In the rows, zero is written as 128.
Each path below is one point turned by a fixed rotation once a step. After each direction that follows a path, write how fast that rotation turns it, in degrees each step (0 if it stays still).
Each turn is a multiple of 5 degrees from 10 to 175, or 0.
Each row of a path follows its step; steps can be skipped.

step 0: [144 128 139 127 131 123 126 123 126 120 127 140 133 130 135 128 119 124
 116 127 118 127 124 136 129 132 122 134 134 125 130 136 127 130 126 134
 127 130 125 134 140 141 134]
step 2: [142 122 129 134 129 139 121 136 130 124 128 137 130 133 128 130 125 135
 132 129 121 134 130 135 116 118 113 125 125 119 122 129 116 124 123 133
 122 135 132 128 128 123 130]
step 6: [136 141 131 136 128 132 128 128 135 110 135 142 131 125 131 129 120 121
 127 132 122 134 126 130 127 131 122 129 128 125 131 129 125 127 138 133
 119 139 121 140 122 131 131]
step 8: [148 123 131 125 122 132 126 127 132 120 131 130 131 139 132 126 121 128
 132 127 122 139 140 132 124 127 122 135 134 122 131 133 123 126 123 137
 127 116 117 121 133 122 127]
step 9: [148 132 131 135 125 130 133 125 130 113 133 128 124 133 135 128 126 127
 129 139 116 133 123 140 134 124 131 128 127 134 131 134 118 139 131 130
 124 126 127 134 129 126 137]
step 18: [138 130 135 133 125 130 128 132 133 116 136 129 132 131 131 130 117 131
 125 126 123 131 129 138 119 129 114 133 135 124 122 142 127 134 126 135
 124 123 118 123 125 132 142]
step 20: [147 125 124 135 128 138 128 124 121 124 137 137 122 135 131 129 125 121
 131 128 116 130 137 135 126 119 124 132 119 124 136 129 125 133 118 131
 130 134 136 130 131 121 131]
step 23: [139 128 128 131 132 127 127 136 127 120 132 133 132 135 126 122 119 127
 128 122 122 128 132 136 120 124 119 142 126 116 130 131 129 128 120 129
 126 134 135 143 126 140 135]
step 24: [137 136 134 131 130 141 123 137 133 121 131 129 132 130 129 127 130 128
 132 133 130 143 134 134 124 124 109 125 130 115 125 128 120 127 131 138
 120 132 129 132 124 125 129]
Directions:
[129 128 126 125 128 130 131 127 128 129 127 130 126 129 132 128 129 128
 129 127 128 125 133 127 126 125 131 127 128 129 124 127 128 124 129 130
 128 129 124 127 129 125 128]
80
[129 131 130 130 131 127 127 128 127 131 130 129 126 129 130 128 131 127
 125 125 131 127 125 128 127 130 127 124 129 126 130 129 130 127 129 131
 129 129 126 123 128 128 131]
100
[128 129 126 129 130 127 127 132 130 128 124 127 129 126 127 125 133 127
 130 127 128 126 127 129 128 126 125 127 128 126 127 125 127 125 128 130
 127 129 128 129 127 133 125]
35
[129 128 128 126 130 127 130 132 128 133 130 129 125 129 127 126 125 128
 129 126 127 127 130 125 128 125 127 127 130 126 133 129 131 128 127 128
 128 125 130 131 126 126 126]
115
[127 124 125 126 125 130 129 128 126 127 127 132 126 127 125 128 127 128
 128 125 124 127 125 130 127 128 127 128 131 125 125 126 131 130 127 130
 129 127 131 126 127 130 129]
140

step 0: [132 134 128 132 117 132 122 129 124 131 121 126 123 140 140 129 127 126
 123 128 129 129 126 129 133 121 128 120 142 118 134 112 133 132 124 123
 131 122 141 126 121 129 135]
step 1: [130 141 131 127 128 129 118 130 131 129 127 132 116 135 132 121 122 130
 127 132 134 120 123 123 124 119 137 124 135 123 131 120 132 141 136 127
 140 138 131 139 134 121 129]
step 5: [128 125 127 122 131 128 122 115 127 133 138 130 132 141 134 129 132 114
 129 136 135 121 136 135 131 137 131 119 123 127 132 126 119 120 122 124
 127 125 127 124 141 116 124]
step 7: [124 129 143 130 121 120 129 117 122 138 126 135 117 131 131 120 127 122
 127 136 138 121 130 133 126 125 123 130 113 133 140 125 125 132 124 128
 128 132 127 140 126 125 130]
step 12: [141 145 132 129 131 125 136 125 124 131 134 122 124 130 130 141 134 112
 130 128 125 139 127 125 129 127 132 125 131 128 131 124 132 138 136 126
 121 123 116 129 127 125 132]
step 15: [134 127 124 137 109 121 135 125 122 137 129 124 125 140 137 116 125 116
 129 120 129 130 132 133 128 126 131 125 127 123 136 125 126 131 128 126
 118 134 124 128 123 139 126]
step 19: [128 132 126 119 131 120 123 135 127 136 131 138 117 132 129 128 141 134
 131 137 123 123 132 125 125 123 131 130 129 110 131 130 130 142 135 125
 122 133 141 132 131 124 130]
step 24: [127 135 140 130 118 122 127 115 126 131 127 134 123 126 133 116 129 120
 127 132 138 134 131 137 126 130 130 129 121 132 139 121 124 133 124 133
 124 141 122 135 120 124 126]
step 25: [134 136 131 138 126 125 117 124 128 134 120 146 121 130 128 129 135 125
 130 133 126 127 129 137 129 125 117 125 115 120 134 129 124 125 116 121
 131 131 133 125 120 119 126]
Directions:
[131 130 123 127 129 126 132 130 127 131 125 126 127 129 129 129 126 128
 129 126 130 129 126 127 128 129 126 131 132 128 130 132 130 126 126 126
 127 128 126 130 129 128 127]
20
[125 129 128 131 128 128 128 126 129 129 129 129 128 133 128 130 125 129
 125 124 127 131 129 130 128 127 126 127 132 129 127 127 128 128 132 131
 126 125 127 127 125 127 128]
125
[129 130 131 130 130 127 130 132 128 127 130 130 129 127 132 130 131 128
 128 124 128 129 133 128 127 132 131 130 128 130 128 126 130 126 130 126
 129 130 128 128 132 128 128]
40
[132 125 129 129 126 124 129 131 129 127 125 129 127 128 132 128 128 130
 130 129 125 129 127 128 128 126 127 127 127 126 126 128 128 128 128 128
 123 125 132 125 127 128 126]
170
[129 130 125 128 128 127 128 125 131 128 127 127 127 127 126 128 131 126
 129 128 127 129 133 129 129 130 129 124 129 130 130 128 133 129 126 130
 126 131 129 124 126 132 129]
115
[130 131 130 131 123 127 128 128 128 128 130 124 131 130 128 125 128 128
 131 128 127 130 125 124 127 127 129 128 128 131 126 127 131 129 128 132
 128 129 127 130 128 128 129]
125

step 0: [124 123 126 121 126 132 129 125 131 137 129 132 138 129 120 124 127 114
 122 114 132 123 118 128 127 130 129 137 127 135 132 124 119 123 126 121
 139 129 130 127 116 124 122]
step 7: [132 125 122 127 135 139 130 130 127 134 127 136 122 131 119 126 121 123
 124 119 129 139 125 129 126 122 137 128 135 136 135 121 127 133 127 121
 134 131 134 145 121 130 122]
step 10: [126 125 121 126 136 129 132 133 130 126 127 130 132 130 123 123 134 124
 115 128 124 122 129 130 133 119 122 137 128 132 135 119 132 135 129 115
 140 124 132 144 127 134 134]
step 11: [127 123 121 123 139 121 133 119 121 125 135 139 129 129 124 120 130 126
 128 122 128 129 134 121 126 119 128 128 131 138 127 117 133 115 126 121
 133 138 133 130 124 117 131]
step 14: [127 133 118 125 131 127 136 123 127 127 126 136 120 115 112 120 126 128
 126 117 135 125 130 128 124 127 118 125 136 138 130 127 126 126 121 124
 141 130 127 131 121 131 132]
step 16: [125 119 126 125 134 132 128 127 114 138 139 130 135 132 121 124 117 126
 122 119 133 134 125 133 129 121 126 129 128 135 131 122 124 122 126 120
 127 134 132 141 117 129 123]
step 18: [113 126 124 116 133 126 127 132 127 133 123 129 134 131 118 127 127 125
 121 124 120 121 131 110 127 131 125 131 132 132 131 124 135 127 132 118
 140 131 129 136 125 126 127]
step 20: [128 118 125 124 124 128 136 120 132 124 139 138 126 131 124 117 130 123
 122 122 130 133 120 122 123 117 134 129 129 137 126 121 131 124 128 120
 139 126 130 129 128 114 127]
step 22: [126 133 124 118 127 122 127 128 130 130 120 139 130 123 120 119 119 114
 121 124 134 125 129 136 134 129 130 134 128 134 126 116 125 133 119 122
 136 132 122 134 120 126 127]
Directions:
[128 132 126 131 127 130 128 128 124 129 129 126 125 128 129 127 132 129
 127 127 130 125 128 129 130 125 127 126 127 127 132 132 128 131 128 124
 129 128 129 127 128 132 129]
160
[125 128 130 125 125 127 126 129 127 127 128 129 130 127 129 127 130 129
 124 128 128 124 126 132 125 128 129 125 128 128 130 127 129 130 128 131
 125 133 127 131 127 127 126]
110
[128 126 125 130 127 130 126 126 128 128 130 128 127 131 128 129 128 128
 126 126 129 132 125 126 128 124 130 128 125 125 127 129 125 127 130 129
 123 130 129 129 127 125 127]
85
[129 123 129 129 130 131 127 128 127 123 126 129 126 124 127 130 127 127
 127 128 129 126 128 129 124 126 125 131 129 124 128 130 128 127 128 129
 127 127 129 130 128 133 129]
160
[131 128 128 128 128 130 124 126 123 129 127 133 131 128 130 128 129 127
 130 131 128 128 127 131 130 128 130 128 124 128 129 127 130 124 129 127
 131 128 128 129 126 129 130]
70
[126 128 126 126 131 131 126 130 127 129 129 128 129 128 129 128 126 127
 128 130 127 130 131 127 130 130 131 130 127 130 127 131 127 134 132 130
 128 128 130 133 130 130 128]
125
